Look-ups in named tables: a row name and a column name give one cell, copied from the table.

damiza:
,gul,rebun,tor,nolo,daf,velepes,fitera,gobifeb,padim
lim,0.3,0.6,0.8,0.6,0.4,0.5,0.6,0.5,0.4
vubu,0.7,0.5,0.5,0.3,0.4,0.7,0.3,0.6,0.7
keben,0.7,0.5,0.7,0.7,0.4,0.4,0.3,0.5,0.4
fuf,0.2,0.5,0.7,0.5,0.8,0.5,0.1,0.5,0.7

nolo of fuf is 0.5
padim of keben is 0.4
gul of fuf is 0.2
velepes of fuf is 0.5
gobifeb of keben is 0.5
rebun of lim is 0.6
Row with the largest tor: lim

bipuz
|  | zadada | papov | bib | fesa |
|---|---|---|---|---|
| fip | 30 | 161 | 58 | 215 |
| gen | 118 | 123 | 207 | 46 |
| matazab | 69 | 127 | 180 | 159 |
| safulab | 160 | 152 | 154 | 136 |
| nipe | 169 | 127 | 245 | 54 |
| bis | 148 | 127 | 227 | 44 |
| seberu | 137 | 172 | 40 | 190 |
| miv | 237 | 150 | 191 | 143 |
| romi | 183 | 127 | 203 | 34 |
| nes | 229 | 178 | 98 | 174 |
| masuv | 133 | 167 | 99 | 226 |
| runiku | 39 | 139 | 139 | 138 |

What is the papov of gen in bipuz? 123
What is the bib of safulab in bipuz? 154
What is the bib of seberu in bipuz? 40
What is the zadada of gen in bipuz? 118
What is the fesa of seberu in bipuz? 190
What is the zadada of bis in bipuz? 148
What is the bib of bis in bipuz? 227
What is the fesa of nes in bipuz? 174
What is the bib of gen in bipuz? 207
What is the bib of masuv in bipuz? 99
What is the zadada of miv in bipuz? 237
What is the zadada of runiku in bipuz? 39
What is the bib of runiku in bipuz? 139
What is the papov of nipe in bipuz? 127
What is the papov of seberu in bipuz? 172
What is the zadada of romi in bipuz? 183
What is the bib of miv in bipuz? 191
What is the fesa of safulab in bipuz? 136

tar
       bot  tem  pagigo  devuf  loz
koba   151   47     112     30   64
bub    130   46      77     36   67
disos  137   43      85     34   55
sev    171   51      89     39   62
beno   107   42      83     37   55
vor     81   37      69     34   48
gaf    137   44     215     54   59
nub     77   38      70     32   51

What is the loz of koba in tar?
64
What is the devuf of disos in tar?
34
What is the pagigo of bub in tar?
77
What is the pagigo of sev in tar?
89
What is the bot of sev in tar?
171
What is the bot of nub in tar?
77
What is the bot of bub in tar?
130
What is the loz of vor in tar?
48
What is the tem of sev in tar?
51
What is the bot of koba in tar?
151
What is the pagigo of disos in tar?
85
What is the tem of gaf in tar?
44
What is the devuf of vor in tar?
34
What is the pagigo of beno in tar?
83
What is the pagigo of koba in tar?
112
What is the loz of bub in tar?
67
What is the devuf of koba in tar?
30
What is the pagigo of gaf in tar?
215
What is the tem of bub in tar?
46

Table mil
	kuv	mar	papip	ded	dusoba	zaro
siranif	4993	7559	2295	8557	5634	2259
sas	4469	7380	2309	8861	5918	2362
fari	2536	3361	5338	8457	2456	6270
vufuvil	4921	7211	2130	8938	5296	2095
repi	4862	7269	2075	8992	5474	2530
zop	1360	1589	6517	8819	1751	7400
kodi	1778	1778	6358	8336	1595	7602
vurizef	4824	7481	1976	8561	5664	2316
tilatuv	1559	1909	6565	8538	1650	7568
pem	5250	7625	2345	8299	5733	2630
bek	1599	1458	6184	9496	1205	7046
ledobe	4932	7571	2618	8844	5211	2768
rogozaf	4873	7405	2173	8620	5341	2895
fim	5001	7233	2527	8851	5057	2321

What is the mar of bek in mil? 1458
What is the ded of fari in mil? 8457
What is the kuv of repi in mil? 4862
What is the zaro of bek in mil? 7046
What is the dusoba of tilatuv in mil? 1650
What is the dusoba of kodi in mil? 1595
What is the mar of zop in mil? 1589
What is the zaro of sas in mil? 2362
What is the dusoba of bek in mil? 1205
What is the mar of vufuvil in mil? 7211
What is the papip of rogozaf in mil? 2173
What is the papip of fim in mil? 2527
What is the papip of tilatuv in mil? 6565
What is the mar of kodi in mil? 1778
What is the ded of repi in mil? 8992
What is the ded of rogozaf in mil? 8620
What is the dusoba of rogozaf in mil? 5341
What is the dusoba of vurizef in mil? 5664

